Rotation paths and how fast each direction turns (deg/step):
Each turn is a multiple of 5 degrees from 10 to 175, or 0.
Each row of a path follows its step; steps can be skipped.
path 1
step 0: [  1   3   9 -11 -20  11   8  10 -16  -6   5   8 -13  -7 -16  -4 -23  17
  -2 -34  13  13  17   5 -26  19   9 -10   9   7 -57 -15  11  -9   9  -3
   0   9  25  -3 -25  17  12  -7  13  23  -1 -31  36  25]
step 1: [-25  -9   6  -8  16 -31  -7  19  33 -13   1 -23 -12  18 -20 -12 -20  24
  -5 -32   9   4  -5  23 -13  31 -16  10  -7  18 -14 -18   0  17  12  -3
  -3   6  21   4  15   7   0 -10  -6  21   8  44  26  19]
step 2: [-12   1 -15 -24  38 -17  -8  20  33 -30   5  23   0   8  22  -7   6  21
  26 -11 -27  -5  12  15 -28   3 -19  -6  -1 -21 -21  32  -7  22  12  -5
  -2  -9 -15 -15  -4  -1   3 -21   5 -17  23   8  -1  22]
step 3: [ 13 -28 -27 -37  14  31   7  -3 -31 -23  10  20 -23  14  22   2  -3  17
 -20  -1 -12  -7   3   6  -7  10 -19   5   7 -13   5   2  17   9   7  26
  -7  31 -10  28   0  -4   0 -33  12   6  15  -8   2  35]
step 4: [-15   4 -16  33 -13  -8   6   3 -43 -11 -33   4 -13  28  -2 -19   2  36
   6 -19 -28  12  20   8  17   9 -33   4 -10   0 -15 -12  23  -7   6  12
 -10  38  -3  -9  18   3   5 -11  16  12   1  -4  12  -2]
step 5: [ -2  -8  -7   6  16 -21  -5 -25   9   4 -24 -19 -31  12 -17  18   9   7
   4 -40 -16  14  -7  19 -17   5   0  -3  -1 -13 -31  -2 -20 -38  16 -20
 -30  30 -23  -8  16   6 -17   6  -6 -11  23 -10  13   8]
step 6: [-11   6  14 -26   3   7  19  -1   9  13 -22   3  -5 -22  25  21  -8  12
 -35 -25   4  27 -13  10  -5   9 -12 -29  -3 -22 -32  25  -6  11  12 -26
   8  15  24  -8  -6  28 -12 -13  15  -1   9 -11  19  31]
step 7: [-12 -19 -13 -23   5 -19  -2  19   2  -7  -1 -15  -2 -22  -9 -32  -3  34
 -17 -20  -5  26   2  -8 -32  14  -5  15  22  -7 -16  -5  29  15   9  22
 -12  12  30  10 -31  37  -7 -14  -2   9  -8  17  11   1]
step 8: [ 12 -24  -9   8   0 -33 -18  17   7 -22  28  17   8  14   1 -24 -17  20
  12   0 -10  12  34  13  -7  24   2 -14  15  14 -17   8   6  12  17  -5
 -32   9 -12 -20  -3  -3  -3  -6   0   6  28  14  44  25]
step 9: [  6  -7 -14   7  25   6   8 -21  32 -23 -23  11 -42  33  27   8  20  24
   1   9   0  -1  -2  16 -18   9  -7  -1  -3   5   6   1  -1  18  -6  18
  -1  -1   1   2  18  -1   0 -23   2  13  42  -2  27  38]
step 10: [-30  -2  -3 -20   4   1  34  -2  -4 -12  -9   6 -12 -11   7   2  32  23
  17 -14   1   4  23  -8  10  16 -42  18 -13 -24 -21   3   5  -8  15  34
   4  24 -15   7   5   3  22 -18  29 -12  10 -29   9  16]
step 11: [ -5 -14 -26  -3  17  -1   0  10 -29   3 -16   1 -18 -11 -28 -20   3  -5
 -29 -24 -33  19   8  13  11  42   7  18  -6 -14 -27  -6 -14 -25   4 -18
 -22  21 -12  19  22   5  12 -25  15  13   1   2  10   6]
[-1 -3  2  5 -6  0  1 -3  6  1  0 -6  2 -9 -3  0  9 -1 -1  9  3  1  6  0
 -1  0  4 -7  3 -1  1  1  0  2 -4  3 -4 -2  4  1 -7  6 -4  2  3  2  7  1
 16 -2]
40
[-1  2  4 -4  3 -1 -4 -3 -3  4  0 -9  3 -4  7 -5  0 -1 -4 -9  5  3 -7  3
 -1  7  6 -8  4  1 -3  2  6 -1 -1 -1  1  1  2 -7  1 -1  8  2 -9  0  0 -6
  4 -9]
55
[  5   3   4  -1  -1  -6  -5  -1   7   2  -5  -6  -1   1   2   9   4  -5
   3   4  -3  -6  -3   4  -7   2  -3   2  -1   1   6   0  -3   1   2  -4
   3   4   4 -15   4  -3   0  -3   2  -7   9   3  -1   3]
100
[11 -1  4  8 -1  2 -6  2 -7  1  2 -5 -5 10 -1  2 -3  2 10  4 -1  6 -3 -9
  2  3 -3 -8  8 -1  3  0  2  0  3  3 -3 -1  1  1 -4  3  5 -1  0  4  4 -2
 -3  3]
80
